The same turns and mirrors carry the whole set onto itself and the rows of a family onto each other. Which other rows belong to the same family as each row named below? List them in the order they appear above.
These 28 rows form 7 families of 4 rows each.
zileb: [  8.6  11.6  -5.8   7.5  -3.9  -1.3   8.1 -22.2 -44.3  -0.6  -4.5 -12.1
 -17.5   5.2  45.0 -40.0 -40.8   8.4   2.2   1.9 -24.1 -19.7 -15.2  -9.5
  15.7   8.7  -0.6   3.8  11.2   6.2  36.5]
Temem: [-11.3  -0.1  17.4  48.0  -0.4  -7.5   2.5  -6.0   6.0 -34.5   3.7  20.1
  -6.5   9.2  -6.4  24.0   7.0 -14.1   5.2  18.9 -16.4  19.1  -2.8  43.2
  -1.4 -16.9 -26.0  -2.4   8.2  26.0  21.7]
Kupeg: [  9.7   0.9 -10.7  26.6 -15.5  -2.8   9.9 -27.6 -19.2  43.5 -22.4   7.0
  12.7 -32.3  22.2  24.1   8.3  28.2  10.0 -11.9 -10.7 -23.9  -4.6 -11.3
   7.5 -19.5  37.2   4.9 -19.2  -3.2  53.8]
Toler: [-13.9  -0.8   6.5  24.9  -0.6  -6.4 -11.7 -10.8  -5.1 -43.1  21.5  -2.6
 -11.6  -7.0 -14.5  22.9  17.9   1.1   6.8  23.1  10.9  19.7  13.4  10.4
   4.5 -30.2 -38.0 -22.8  15.3   9.9   9.2]
zovi: [  6.5   1.6 -20.3 -19.2  -2.7  27.4   8.3   3.7   4.2 -10.6  -8.8 -30.6
  19.2   6.6  -8.9   7.6 -12.9 -27.3   9.1   2.0 -13.0  19.6  -6.8  -0.2
 -50.3  -2.6  16.2 -24.2  19.9 -38.4  14.2]
gunut: [  9.7  -5.3  18.3   4.0   1.1  16.6  -3.2  28.8   8.8 -18.1  11.1 -42.0
   7.3   9.7 -10.0  34.8  11.9 -11.9  25.2   0.6  -9.3  -6.6 -16.4  -1.1
 -63.2 -20.4  15.8 -14.3   1.1 -10.9   3.1]
liv: [ 19.4  -1.3  -2.6   8.5  -1.6  40.4   0.9  20.3  -6.3  -7.6  -8.3 -14.8
  31.7   4.9 -23.8  35.4 -17.5 -31.7  36.0  12.5  -2.3  24.5 -15.4   3.9
 -32.5  -8.1   5.7   3.7  -4.6  -9.0  -2.7]
bog: [ -3.4   7.3 -13.1  19.7   4.4   9.2  -6.8 -36.3  -9.0  21.1 -16.3  15.8
  23.9 -27.6  18.5  37.4  -6.2   9.3  25.7 -21.3 -24.9 -38.5 -14.2  -9.2
  28.1   9.6  10.3  15.5  -9.9  11.5  56.6]
vur: [ -2.1  38.0   5.4   8.7   2.6   9.6 -25.5 -23.7   2.5  19.1 -18.2   2.2
  10.4  -4.3 -14.6  34.2  10.7   8.9  24.6 -20.9 -20.1 -27.2   0.6 -28.7
   8.7  -8.2  27.9  22.6  -6.2 -21.0  59.8]
romak: [ -4.8  -6.8  -2.3  49.9  23.4   4.8 -14.7 -22.1   7.2 -25.0  19.2   7.0
   1.0  -3.2   9.3  22.0  -7.1 -27.6   9.8  27.4   3.4  38.6  -2.5   2.7
  10.8 -35.4 -16.2  15.5   5.6   1.9  33.0]
dov: [  4.0  -1.0  -3.3  22.2   9.3 -12.4   2.5 -18.3  -1.7 -41.2   4.9  12.5
  11.8 -11.6  -0.9  17.2  -8.1 -44.7  10.2  20.8 -12.5  34.6   3.1  33.4
  -9.4  -6.4 -25.9 -15.9   6.4  12.8   7.8]
pez: [  0.9  27.4 -10.6  19.1   6.2   9.8  11.2 -31.2  -7.6  33.3  -3.8   7.1
  28.7 -21.2  11.0  47.7  -5.6  24.1  15.6 -11.4 -34.6 -31.0  17.5 -18.8
  -4.6 -11.0  21.1  18.0   0.1  14.8  46.2]
mit: [ 12.7  -9.8   3.8 -14.4 -17.8  11.9  16.7  25.0  -8.7 -32.4  -6.3 -17.8
  -0.3  17.2  -2.5  23.2  -6.8 -27.9  21.6  -4.0   6.1   8.7 -30.9  -3.4
 -36.3   1.6  22.2  -4.7 -24.1 -18.3  -1.0]
mek: [ 29.2  -6.4 -16.4 -12.0   2.1  34.9  22.8  32.8  -4.2   1.8   0.2 -47.2
   1.7  -0.5  18.3  15.7  11.4   4.0   5.3  -5.2  -1.7   4.1  -9.6 -18.0
 -43.0 -17.3  14.8 -10.5  15.2 -13.5  -6.1]
ragir: [-12.9  14.1  -6.1  31.0  -2.4  13.1  -2.4 -36.0  10.5  28.0   2.5  -8.9
  26.5 -15.6  26.1  19.6  21.9  34.0  10.9 -14.0  -8.3 -38.5  15.6 -10.0
  13.9 -22.9  26.4   0.0 -11.3  -8.2  49.5]
lezi: [-16.5 -10.4 -17.1 -18.8  17.3 -29.6 -11.0 -21.2 -25.3  -9.6   1.8 -29.8
  -3.4  -5.8  27.9 -17.9 -14.2   5.9   4.8  -8.4  -4.7 -19.3 -41.6   5.2
  13.4  18.9 -12.9   4.1  23.1   6.5  47.5]
kov: [  5.9   8.7 -18.7   3.3  16.6  -7.1  -9.5   7.1 -25.3   4.6   1.2 -25.3
  -8.6  -1.8  50.0 -22.9 -18.8  27.9  -5.6 -15.6 -13.1 -34.7  -6.6 -19.6
   6.3   1.3  -1.4  -9.1  42.1   0.0  22.5]
safaf: [ 20.6  -6.3 -14.7 -14.5 -25.0  18.2  -3.8  23.5  -5.9  -6.4  -7.3 -26.2
  23.6  -5.1 -12.1  45.1  -0.6 -14.2  12.9  -4.9   2.1   0.6 -24.6   0.8
 -45.1  -8.3  -5.2  -0.6   3.9 -25.2 -16.1]
zusum: [ -6.3   5.2  12.1  49.2   8.3  -0.1  18.3 -19.7  13.5 -21.9   7.5   2.1
 -13.4 -15.3  20.0   9.5  32.7  -0.7  -7.7  21.0  -5.8  18.1  31.0  13.5
  16.9 -33.4 -15.4  -7.9   3.7   8.6  17.9]
fune: [  7.7   9.6   6.3  -2.8  -5.4 -20.5 -11.7   3.2 -31.7  -7.8   6.5 -45.7
 -24.0  -5.7  30.0 -26.4  13.1  26.7  -8.8  -5.6  -6.6  -8.9 -19.0  -4.3
  23.7   1.6 -23.5  -7.4  22.9  12.6  11.6]
vunik: [ 14.9  11.3 -36.6  16.3   0.3  -7.8  -8.4  -7.1 -45.5  14.8 -15.9  -8.5
 -20.0   2.8  37.3 -34.3   1.9  17.6  -6.8  -0.2 -28.0 -26.7 -20.9  -5.4
  13.3  14.4   6.0  -0.8  18.6   3.9  19.1]
duvov: [  5.0  10.5  17.1  16.1  -6.6  17.9  12.2 -21.9   6.6  22.8  -3.9 -17.1
  -2.5 -25.9  -0.3  44.3  42.6  26.8  23.1 -19.0 -30.6 -33.9   2.2 -19.8
 -16.0 -23.9  16.1   6.0 -10.1   5.7  47.8]
sivo: [-13.7   1.6  -5.4  14.8   2.2  -5.4  11.7 -24.1 -14.6 -42.6  -1.8  26.8
 -18.3   6.7 -18.9  21.9  11.7 -25.8  15.7  18.1   4.4  14.3  13.0  10.7
  -8.1 -30.7 -26.9  14.6 -11.7  19.4  13.1]
ludev: [ 37.4   0.4   2.1  -0.4 -10.2  10.7   8.8  25.7 -14.2 -16.8  -6.2 -21.1
  -2.8  -4.7 -11.2  25.7   9.9 -12.6  29.0  37.7   0.4   7.6 -29.0   0.5
 -53.1  -7.0  19.9  -3.6  -9.5 -10.8  -2.1]
Sumet: [ -9.4  -6.9  -6.0  36.2   3.1 -22.0  14.2  -7.4 -24.1 -27.1   7.8  10.4
 -14.2 -10.4 -27.6  23.9  23.9 -16.8   8.9  22.8  -9.0  38.2   9.8  13.9
  -1.4 -16.9 -11.2 -16.7  -5.5  18.2   5.4]
Zoku: [ 10.9  27.7 -11.7 -14.6   2.4 -15.5 -20.3  -8.5 -33.3  15.7 -25.8 -13.8
  20.3   1.0  25.2 -30.8 -21.9   8.0   9.4 -23.4 -16.7 -27.0 -19.1   9.4
  14.2  23.6   2.9  10.4  17.2   0.9  25.8]
Letul: [  9.8  13.9  -7.1   6.9  -4.4 -13.8  -2.3  -5.5 -26.3   0.3  11.8 -23.7
  18.4  -0.8  42.7 -33.1 -17.7  22.4   3.8   0.0 -12.2 -18.6 -23.5   7.2
  30.1  33.5   0.9   2.0  23.1  -9.0   9.4]
sapor: [  8.1  10.3 -21.4  12.2 -19.1  16.3   5.6 -51.8 -17.1  26.2   4.5   5.4
  23.1 -15.1  17.5  16.3   1.3   9.7  18.9 -29.1 -25.5 -21.5   3.8 -29.1
   2.3 -18.6  29.2  16.9 -31.1  -9.2  42.1]

Same family as mek: zusum, fune, duvov
Same family as Kupeg: vunik, ludev, Sumet
Same family as liv: bog, dov, Zoku
Same family as Letul: Temem, pez, safaf
Same family as gunut: Toler, ragir, kov
Same family as sapor: zileb, mit, sivo

The same turns and mirrors carry the whole set onto itself and the rows of a family onto each other. Which other rows belong to the same family as each row named below? List them in the order they appear above.
These 20 rows form 4 families of 5 rows each.
Z: [  3.3  13.2   7.2   8.2  23.9  -9.2  31.7  -2.2  -9.3  11.9  -3.4  22.1
  -8.8  21.6   7.0 -20.7 -41.6  17.3 -13.2]
A: [-16.4  10.8   8.8 -24.5 -22.0   1.7  17.0   2.2 -30.8 -18.6  20.9 -28.1
 -13.5   3.1  -1.5   2.0 -14.0  56.0  -7.5]
J: [  5.0  18.4  -7.4 -12.5  18.0   8.3  -9.6 -13.7   8.1 -11.0  15.1   7.2
   0.3  35.0   9.4 -10.4 -46.5 -14.2   1.0]
Y: [  1.8  29.4  23.8  -3.4 -22.2  28.6 -27.1  10.0  -8.7  -2.9  29.7 -40.1
 -28.3 -17.4  -6.9   5.7 -22.0  36.9 -12.1]
T: [ 11.3  11.2  34.1  14.1  -8.5  18.2   5.8 -25.0  15.1  29.1  12.0   5.7
 -16.4   7.4  -0.5  38.3   0.9 -25.0  16.4]
V: [ 17.5  13.4  28.1  -2.1 -48.3  66.9  18.5   9.3   7.0   1.2  22.8   1.4
 -38.2  27.3   2.9   8.0  10.1  43.2   4.3]
X: [ 32.1   5.2 -13.8   2.1   2.8   9.3  20.1   5.7   3.6   5.1  13.6  47.4
   9.7  25.6  -5.3 -24.2 -23.3   9.4   0.6]
K: [ 20.9  21.4  -1.1  -5.3   3.0 -16.2  23.7  -1.6   8.5   7.0  12.4  20.6
  12.5  34.5  -3.4 -24.9 -40.4  14.6 -13.3]
Q: [  9.0   5.0  51.0  10.5  -3.2  28.9  13.3 -13.2   2.9   8.1   3.3  11.0
  -5.4   8.9 -25.6  24.7  -8.4 -11.5  27.7]
W: [-22.5   4.5  19.1  -5.0 -43.0  56.0  31.9 -28.8  -3.1   0.6  22.9  11.1
 -15.4  46.7 -20.3   6.1  -8.9  21.3 -12.9]
R: [ -8.6  16.4 -33.2  33.5 -15.2  -4.0  42.2   4.1   5.3  -6.5  38.8   3.4
 -36.5   8.3  18.4  -2.7  -0.6  35.6 -10.9]
B: [ 22.4  19.2  37.4  32.8  -7.3  16.6   0.3   9.2  17.1  29.7   4.0  37.6
 -19.9   4.6  -0.3  28.0   8.7   6.3 -12.6]
N: [-40.8   9.7  13.9  -3.2 -38.6   7.0   5.2   6.2  -3.9 -23.4  34.3 -24.6
 -17.7  -7.0 -21.0  21.8 -13.1  24.9   6.6]
C: [ 15.9  18.5 -41.2   5.5  -4.0   6.8  10.2   6.4  -1.7 -13.7  17.7  -7.2
 -44.5 -18.9  21.5  11.8  -4.5  -4.7   3.2]
G: [  1.0  10.2 -24.6   6.9   0.5  31.0  11.3  31.8  14.7  -7.7  42.8  -8.1
 -45.5  -1.0  28.9 -17.1  -7.4   9.2 -14.3]
S: [ 16.8   9.5  16.8   1.7 -50.5  40.4  -8.9 -10.2   6.6   7.9  21.8  19.7
 -10.9  36.8 -22.0   4.4   6.4  55.7  -7.8]
M: [  1.0  18.6  15.6  -7.4 -49.2  62.9   5.2   1.8   3.7  22.4  33.9  29.2
 -21.4  36.2  -3.0  -1.2  -0.5  46.2  -1.4]
U: [ 31.6  22.6  22.2  21.1  -7.1  39.8   9.6 -35.9   6.9  11.8  -4.9   7.3
 -15.4  16.7   4.9  39.5 -10.4 -14.3   2.8]
F: [-33.6  29.4  25.2 -10.3  -9.5  14.0  10.8   2.7 -26.1 -14.0  34.4 -28.6
  -9.8  -9.4 -17.1  18.9 -16.3  39.2  -7.3]
P: [ 14.5  36.9 -34.9  12.7  -1.1  23.6  19.6  12.5  13.5 -12.0  32.9 -12.6
 -58.4   0.7  14.3  -5.0   4.0   7.9 -11.2]

Same family as Q: A, V, X, C
Same family as U: Z, N, G, S

